In the rows, zero is written as 128.
The rows of A fall into several groups, which share some directions, and each row is roughly a mix of its group's hidden directions.
A, 105 rows:
[[143  80  89 138 115 101 149 145 169  96]
 [111 154 134  93 146 146 141  78  84  95]
 [141 130 124 147  81 181 176 107 142 118]
 [118  97 100 100 130 110 182 177 121 144]
 [157 112 107 159  78 144 121 121  86 164]
 [110  68 131 134 136 125 148 181 137 163]
 [ 77 107 102  98 151 102 175 146 144 129]
 [155  94 100 138  90 120 125 192 127 116]
 [195 121 127 136 107  96  90 135 148 104]
 [ 67 154 110 102 108 146 141  91  98 132]
 [ 85 147  85  89 158 163 107 133 108 129]
 [ 80 120 136  80 111 103 129 103  84 106]
 [120 124 183 131 173 143  91  87 119 137]
 [155 177 144 115 104 137 107  83 128  84]
 [120 118  98 160 108 180 185 120 137 126]
 [119 122 142 165 169 186 103 127  93 132]
 [ 85 134 106  95 146 110 186 143 111 152]
 [163  88 101 116  86  91 146 156 104 134]
 [ 70 123 143 116 159  95 148 130 109  84]
 [114 168  98  99 161 136 100  96  85 112]
 [202 129 124 143 146 140 162 120 162 126]
 [147 114 172 153  96 156 142 175 142 160]
 [ 88 132 100 130 106 186 150 156 145  99]
 [176  91 108 109 137  81 120 160 143 104]
 [185 128 159 115 116 132 115  79 137  91]
 [146  92 163  94 151 137 175  95 110 110]
 [ 98 164 116 176 144 172 157  99 129 125]
 [176 137 158  99 109 115 157  76 148 127]
 [175 146 168 148 123 153  87  89 143 127]
 [117 115 121 104  81 127 200 139 139 128]
 [207 109 138 159 128 108 147 125 136 137]
 [148 136 137 131 187 113 100  78 110 102]
 [153 114 152  98  54 138 124 111 147 135]
 [130 119  85 186 147 160 138 167 115 134]
 [ 94 114 133 141 111 181 158  98  92 102]
 [ 81 132  91 129 137 177 150 158 130  94]
 [100 135 140  80 176  98 153 118  92 133]
 [ 83 165  94  97 101 134 111 104 112  94]
 [128 112 164 132 139 149 150  51 127 123]
 [ 66 144 123 110 161 109 103 166 147 114]
 [121 122 112  96 138  91 171 111 176  94]
 [ 85 175 130 108 111 162 141  90 158 139]
 [138 128  84 175 154 171 137 168 135 131]
 [157 101 104 124 103 185 142 163 141  97]
 [106  80 117 133 100 188 157 138 145 135]
 [165 108 163 179 121 124 112 142 169 154]
 [ 86 143 107 147  81 129  92 171 148 130]
 [105 151 133 128 182 111 124 101  85  88]
 [140 117 137 151 146  98  56 141 151 105]
 [166 125 114 148  84 127  90 177 146 148]
 [118 103  96 141 155 174 183 135 148 111]
 [119 101  76 177 112 136 154 153 158 117]
 [136 109 104 164 154 190 159 130 145 106]
 [134 128 119 149 112 206 162 117 143 112]
 [111 186 121 127 127 159  91  86 100 120]
 [151 123 118 146 131  78  85 174 137 160]
 [174 123 154  78 141 100 106 137  87 134]
 [110 115 135 126 165 162 160 109  64 135]
 [121 138  94 142  75 101 102 157 119 173]
 [113 153 121 150 106 161  58 136 135 153]
 [110 129  93 133 185  99 113 139  79 138]
 [154  75 124 139 161  80 139 154 155 131]
 [187 113 159 112 128 152 136  74 122 130]
 [128 133 111 115 119  63  87 161 120 158]
 [181 103 125 140 175  80 133 137 146 127]
 [ 98 125 134  95 111 137 143 156  83 184]
 [153 143 166  98 146 162 114  84  97 100]
 [ 96 148 109  95 129 161 164 146  78 152]
 [ 98 112 123 172 141 131 149 166 126 186]
 [129 186  89 101 115 156 115  95 105 138]
 [ 98 160 146 144 106 170  87  84 121 122]
 [172 137 117 148  79 141 114 146 167 164]
 [152 103 179 135 183 140 116 128 149  98]
 [132 135 107 190 123 158 108 135 178 111]
 [140 167 132 123 123 176 139  76 158 155]
 [147 132 154  93 126  52 133 122 146 120]
 [129  85 117 168  97 143  85 157 161 123]
 [135 154 154 158  83 160  82 155 146 138]
 [127 148 108  97 175  80 174 130 119 116]
 [176 135 152 121 109  68 121 122 160 150]
 [116 147  93 163 182 135 172 119 135 102]
 [ 79 126 109 129 129 175 182 136 131 150]
 [156 179  92 139 119 110 174 143 104 149]
 [128 145 156  86 139 131 163  81  81 131]
 [ 72 116 104 110 132 139 171 155  95 151]
 [135 136 101  72 103  77 108 156 138 137]
 [ 69 152  81 107 114 158 145 123 107 124]
 [124 150 169 121 165 115  92  88  85 120]
 [149 123 101 154 116  90  88 167 173 133]
 [ 99 108 130  70 105 138 128 106 121  75]
 [161 114  89 180 133 146 164 131  93 116]
 [146 123  96 145  85 106 106 185 142 153]
 [141 114 134 159 107 108 128 201 156 144]
 [187 125 129 145 146 149  82 161 152 114]
 [119 121 101 171  96 140 101 177 163 147]
 [118 162 113 183 124 137  81 123 144 167]
 [ 84 133 120 135  83 142 107 190 130 132]
 [165 154 175 123 118 157  88  90 133 117]
 [143 101 139 160 179 125 148  84 129 167]
 [100 175 101 106 154 144 136 108  74 127]
 [ 89 141  87 156  79 119 137 138  95 155]
 [130 123 142  73  82 141 155  88 121 103]
 [163 116  97 175 152 108  95 171 125 117]
 [124 175 130 135 141 109  86 100 116  73]
 [181 141 157 162 117 126  87 111 165 126]]

Here is one row of each group, with its name. Which group are the others in?
[ 84 163 114  95 130 107 110  92  97 160]	(70)
[119  87  83  89  99 120 152 158 150 148]	(13)
[111 100  92 173 129  99 101 171 154 122]	(30)

[110 104  92 106  92 144 123 187 126  99]	(70)
[159 156 131 166 176 140 113 117  78 120]	(30)
[130 171 107 176 172 119 150 103 108 108]	(30)
[102 192 126 127  94 133 138 155 100  97]	(13)
[116 158 136  92 110  94 162 106  80 154]	(30)
[120 125  83 150  66 134 136 172 124 141]	(70)
[151  99 131 156 124  68 101 152  94 147]	(70)
[150  99 137 134 135 109  62 145  95 158]	(70)
[115 115 101 163 170 158 145 118  72 123]	(70)
[124 114 117 163 143  68 105 174 111 142]	(70)
[166 151 152 132 133 122  76  92 139  85]	(13)
